In the data rows, the value 128 means zero.
Here are some numbered points:
[146 141 142 124 124 125  84 118  94 143 142 112 100 116 121 112 141 143
  98 122 147 120  72 137 160 132 148] 0
[105 128 113 115 120 142 131 103 132 156 129 164 130 113 122 140 127 143
 126 105 114 115  72 152 120 179 165] 1
[123 174 151 143  97 118 100 148  40  73 140 109 147 113 145 130  86 132
 127 125 138 133 160 120 201 108 157] 2
[153 131 118 135 129 129 104 117 116  77 131  86 124 105 165 123 167 128
 131 162 145 117  62 150 128 137 162] 3
[ 84 133 104 101 130 159 168 134 158 112 136 126 123 127 129 145  79  80
 112 146 137  84 151  75 135 134 105] 4
[108 106 130 126 136 146 133 100 133  91 139 114 106 165 144 159 169 101
 116 176 134 128 119 115  98 121 120] 5
[ 91 114 170 142 131 112 138 111  87 121 151 125 111 135 141 124 183  96
 133 163 140 123 163 145 116 104 119] 6
[113 113 134 110 120 141 175 103 119 130 167 129 165 168 160 149 147 145
 132 197 139 136 191 151 108 105  49] 7
[142 122 122 111 132 120  98 107 180 103 118 166 124  95  90 137 161 110
 172 100 123 153  97 104  93 137 164] 8
[112 139 129 123 132 147 123 139 136 126 102 177 105  85 141 155 131 116
  89 131 136 115 161 130 137 132 139] 9
[111 128 137 117 136 148 145 114 136 136 119 143 134 106 129 130 126 155
 120 129  97 137 152 144 144 141 106] 10
[161 125 103 116 146 128 107 119 179 119 142 137 130 124 104 155 154 173
 122  96  96 181 107 143  78 127 146] 11
[153 150  97 111 157 181 127 176 134 115 135 111 126 115 134 158 123 115
 159 143 102 166 146 120 129 127 121] 12
[ 77 139 142 171 115 146 146 161  61  59 189  91 138 126 145 133 105  90
 107 119 152 161 202  90 101  39  70] 13
[139 116  89  99 118 147 163 134 189 145 128 141 145 107 111 134 166 143
  99 147 117 112 131  85  84  88  73] 14
[100 120 151 134 119 144 108 137 125 107 109 138 148 129 122 159 105 131
 130 149 126 123 161 119 118 115 128] 15
[119  76  98 129 123 145 171 116 157 170 106 123 107 156 139 136 148 131
 120 151 109 116 122 112 117 157 116] 16
[118 134  97 141 168 118 142 142 158 115 129 125 109 122 124 141 153 122
 127 150 134 186 141 109  93 114  98] 17
[131 144  83 132 155 133 188 141 165 116 149 138 111 128 130 143 135 137
 111 130  84 110 197  96  98  85 103] 18
[135 145 109 124 114 138  98 141  88 131  91 140 112 121 120 140 110 112
 111 122 124  98 136 138 190 128 154] 19
[118 155 139  91  96 134 136 180  93 147 169 141 124 146 108 128  78 103
 146 102 159 133 150 116 164 133 120] 20
[131 150 147 147 130 124  86 147 104 152 115 119 129 137 148  92 127  99
 142  73 162 136 101 150 136 122 135] 21
[129 126 143 111 106 115  77 121 102 116 121 155 118 136 105 126  87 120
 154 117 141 123 132 168 180 124 173] 22
[121  79  99 136 133 115 180 137 153 130 139  91 131 185 126 162 115 139
  83 145  97 131 178 134 102 130  59] 23
[154 138  92 110 140 147 149 130 193 143 109 138 124 103  79 123 131 123
 197 123 134 155 139  98  93 114 100] 24
[130 102 137 155 139  68 127 106 185  78 126 114 108 123 107 109 146 128
 118 159 147 116 104 127 122 138 136] 25
[134 125 168 148 116 131 106 147 130 140 136 122 138 151 133  97 118 121
 147 115 141 143 111 138 136 136 139] 26
[140 142 118 102 107 161 145 107 117 170 138 155 165 120 119 137 147 110
 174 122 134 123 101 125 117 186 123] 27
[109 136 128  99 102 121 108 116  69 111 124 150 156 124 131 151  81 124
 158 138 114  83 119 136 141 136 131] 28
[159 109 117 115 120  96 176 140 126 163 146  98 176 172 137 150 122 180
  89 129  98 146 151 112  95 121  50] 29
[ 91 129 143 186 116 127 117 119 132 153  93 152 111 106 149  91 172 103
 159  90 139  86  88 178 119 146 142] 30
[134 118 155 144 130  90 132 138 134 150 130 114 126 120 121 121 138 111
 133 145 115  88 101 116 143 146 149] 31
[157 165 184 174 120 111 122 166  58 119 122  98 124 117 150 101 122  93
 166 154 166 147 116 144 175 112 170] 32
[157 144 123  96 136 141 116 165 119 125 127 106 131 126 109 130  73 107
 135 119 142 159 133 105 152 128 162] 33
[132 110 125 138 128 133 142 149 145 158 114  97  98 135 111 162  91 136
  85 147 115 124 176  92 136 120 117] 34
[110  97 111 120 135 162 172 122 156 137 146 148 143 186 136 147 165 147
 107 127 165 140 183 108  60 131  82] 35
[139 123  59 110 145 107 184 129 165 160 139 134 137 162 109 155 141 167
 101 127 108 136 172 118  91 120  68] 36
[124 145 146  94 113 127 118 142 140 137  93 169 111  98 117 179  96  95
 121 121  95 115 148  90 134 144 174] 37
[120  81 135 120 116 159 168  98 163 106 149 116 129 144 123 153 165 112
 131 163 130 108 155 103  66 107  72] 38
[127 132 164 131 133 108  90 112 115 149  87 137 106 111 162  65 147 124
  99 107 121 120  69 122 138 137 143] 39
[117 132 177 168 131  83 113 131 100 134 124 114 127 104 140  94 144 123
 145 106 135 123 114 173 130 109 114] 40
[100 110 110 129 126 159 142 159 148  88 162 112 129 145 118 140 109 148
  82 145 124 149 189 107  77  93  68] 41
[156 156 136 124 116  81 102 102 110 107 126 173 111  91 122 123  94 121
 132 110 105 138 135  90 151 142 125] 42
[118 122 165 154 128 160  95 128 123 141 117 120 123 128 163  58 143 139
  74  85 137 124  97 130 133 146 150] 43
[147 137 104 143 135 189 123 117 145 135 132 127 118 127 111 154 107 141
 177 142  89 138 137 141  97 128 132] 44
[150 116 100 152 127  89  87  72 136  98 129 119  96 109 123 123 128 139
 164 125 143  87  52 143 163 135 128] 45
[113 174 142 118 115 112 123 143 102 124 103 128 147  95 116 147 107  86
 174 128 118 125 157 128 176 156 147] 46
[129 112 137 110 142 116 185 108 154 125 146 114 143 136 133 140 180 107
 152 129 131 125 154 113 100 126  88] 47
[113 141 132 127 121 128 115  85 141 162 106 173  99  93 140 123 113 148
 113 158 150 107 137 103 147 152 131] 48
[125 111 108 115 128 147  85 195 107  78 120 111 111 176 142 149 112 132
  93 109 147 164 160 130 158 109 137] 49
New points follow, each followed by the numbers of its three nearest points above, nearest first.
[104 119 147 141 128  98  92 118 150  97 111 125  93 108 107  89 115 109
 108 123 150 119  91 111 151 115 127] -> 25 39 0
[156 144 158 131 148 135  89 122  97 142 112 141 140 107  95 130 112 131
 156 155 113 114 123 173 171 116 180] -> 22 19 46
[134 114  99  95 146 115 144 153 155 147  93 120 142 134 123 148 119 164
  90  91 109 127 148 123 160 160 163] -> 10 34 33
[138 114  81  87 134 123 154 124 154 133 128 152 157 146 123 146 117 151
 101 167 123 150 156 117 105 113  78] -> 36 14 29
[ 88 140 168 129  95 166  77 113 122  91 165 161 144 115 108 133  80 146
 150 111 112 143 129 178 150 107 142] -> 22 15 28
[114 124 114  70 154 128 125 127 160 145  81 164 133 107 120 139 135 104
 104  87 117 125 133  99 111 155 171] -> 37 9 1
[162 130 140 147 143  90  92 142  80 133 126  86 116 109 146  96 158 131
 188 119 139 122  80 193 150 128 169] -> 40 21 3
[148 129 104 122 151 120 145 137 142 137 135 120 117 162 121 115 120 130
 148 100 123 157 162  95 105  77  67] -> 17 18 36
[148  86  79 112 145 159 173 140 148 161 122 109 147 164 142 152 109 169
 107 178  94 123 127 138  87 171 123] -> 16 23 36
[121 157 143 140 120 137 117 151  91  61 137 107 158 128 155  90 119 125
 168 161 145 134 109 146 145 139 114] -> 26 3 32
[133 125 112 136 100 175 121 109 120 135 103 132 119 111 131 150 123 148
 105 146  89 129 142 101 170 123 128] -> 10 19 15
[137 116  98 100 138 160 129 119 176 172 100 138 129 131 108 145 123 167
 114 140 108 134 139 114 130 116 128] -> 10 16 34
[137 146 155 133 129 124 100 126 122 114 120 154 132 124  96 118 115 145
 147 107 123 126 139 144 166 137 152] -> 22 26 19
[163 126 100  78 126 139 150 146 129 158 128 132 160 153 110 152 130 145
 147 118 123 144 126 131 117 134 123] -> 27 12 10
[110 123 131  98 141  91 127  92 148 125 118 128 144 111 130 131 162 141
 110 128  96 141 110 124 117 148 125] -> 10 31 1
[181 134 129  94 123 130 131 132  97 145 120  86 129 150 148 118 148 145
 105 136 135 125  74 126 143 136 153] -> 0 3 31
[ 92 101 106  76 115  91 156  86 142 112 109 146 145 108 135 135 163 118
 119 136 110 144  94 137 125 181 131] -> 1 10 16
[104 123 157 153 136 105 111  91 116 138 117 140 137 129 161  89 158 116
 154 132 111  81  50 198 110 161 134] -> 30 40 39
[158 147  96 115 138 167 119  97 155 137 116 149  81  90  95 143 153 138
 123 108 116 105 148  90 122 133 155] -> 9 48 8
[110 115 147 150 145 116 109 125 111 141 135 142 136 136 165  81 150 138
  93 128 133 112 135 156 125 152 131] -> 43 26 40
[114 125 131 140 120  95 114 111 141  78 113 148 122 121 140 103 136 133
 131 130 138 116  90 150 146 159 137] -> 25 45 31
[123 127 123 152 139 137 108 169 134  97 150 120 116 125 121 121  90 125
 108  71 141 168 181 109 142 101 128] -> 49 33 15
